Each path below is one point turned by a fixed rotation once a step. After each direction that follows a path, write how fast that rotation turns it, in degrees a step (0 if it stays still).
Each turn is a multiple of 5 degrees from 10 to 175, or 0.
Each row of a path follows its step; steps can be skipped.
Rotation 1:
step 0: [ -27,  -89,  216,  -72,  156,  -98, -177, -156, -137,   64,   43,   55,
   38,   85,   24,  -70,  147, -231,  -13,   32, -170,  -59,   62,   79,
   24,  295,   59,  155,   -8]
step 1: [ -32,   36,  137, -119,  -16,   62,  281,  104, -130,   70,  -29,  273,
   -8,  115,   64,  -54,  -87,  235,   55,  -48, -179,   41, -149,   53,
  -51,  177,   35, -123,   26]
step 2: [-130,   49,  233, -138, -121, -156, -128, -183, -165,   14,  106,   31,
 -111,  -47,  -48,   30, -134,  121, -166,  -55,  188,  163,  -46,  135,
   52, -103, -120,   55,  -89]
step 3: [-124,   89,  149, -133,   17,  163,   22,  -89, -106,  -14,  120,  122,
 -126,   16,   49,   69,  233, -199,   75,  117,  -29, -101, -140, -248,
 -177,   -7,  -98,  144,  -34]
step 4: [  54,   14,   98,  -92,  -22,  -49,  205,   -3, -185,  133,   59,   13,
  187,  189, -266, -136,   83, -172,  -36,  116,    1,   92,    1,  186,
   -7,  176,  -57, -122,   36]
step 5: [-153,  -50,   87, -200,  110, -192,   -9,   43,  -58,  -16,  127,  338,
   73, -100,  -50,  145,   12,  175,   76, -121,  -39,  -72,   55,   12,
  116,   37,  -83,  -88, -207]
step 6: [ -29,  103,  277,  -33,  -12, -122,  123, -285,   19,  -89, -102,   65,
 -180,  164,  -93,   87,  -65,   35,  -84,   14,    8,   59,   73, -134,
 -143,  130,   26,  241,  -22]
step 7: [ -63,   60,  -58, -356,   17,  163,  139,  140, -160, -128,  139,   21,
 -179,  -10, -175,    3,  103,    5,  -93,  156,  -90,  154, -115,   64,
  -18,  -26,  -33,   25,  100]
step 8: [  33,  183,   58,  -19,  205, -152,  -15, -117, -231,   -5,  100,   71,
   56,   87, -102, -161,  203,   31,  185,  -66,  265,  -18,   49,   67,
   84,  -24, -174,   -7,  -51]
step 9: [ -85,   86,  130,  -91,   94,    0,    6,   65,   51,  206,   12,   32,
  172,  141, -115,  286,  158,  127,  -32,  -47, -178,   58,   55, -166,
  -86,  138, -106,  154, -105]
[  86,   27,   32,  -10,  -13,   48,   72,    6,   13,   36,   16,  -29,
  111,   14,  -29,   13,  -60,   54,  -34,   -8,   47,   40,  -17,  -61,
 -113,   29,   39,    9,   44] -> 140
[ -33,  -11,   23,   57,  -16,  -27,   54,   24,  -17,   67,  -37,   -9,
   77,  -76,  -55,   48,   12, -117,   -3,   22,  -18,  -14,   44,  -58,
   -6,  -47,  -74,  -59,  -42] -> 65
[142,  30, -22, -18,  -5, -13, -56,  33, -60,  -9,  91, -41, -72,  43, -36,
  -1,  -4, -79,  13,  26,  -3, -43, -35, -40, -30, -57, -34, -20,  -1] -> 85
[  6, -21,  60, -52, -45,  -6, -11,   0, -32, 133, -28, -37,  18, -33, 106,
 -60, -51, -22,  15, -10, -37, -64, -77,  36,   7, -35,  27,  41,  -8] -> 25
[-84,  17, -38,  18,  44,  29, -27, -27,   7,  12, -10, -50, -35,  42,   4,
  72, -45, -79, -25,  47, -48, -63,   2, -12, -92,  87,  12,  84,  22] -> 115
[-23, -85, -27,   8,   0,  51,  48, -82, -72,  24,   0, -38, -63,  31, -13,
  20,   2,  53, -96, -18,   6, -25,  18, -67,  14, -73,  63, -19, -72] -> 90
[-33,  50,  29, -25,  95,  24, -65,  29, -30, -20,  29,  18,  32, -51,   5,
   2, -99, -32, -17, -11, 129, -37,  20, -32,  68,   3,  51,  -3, -45] -> 125
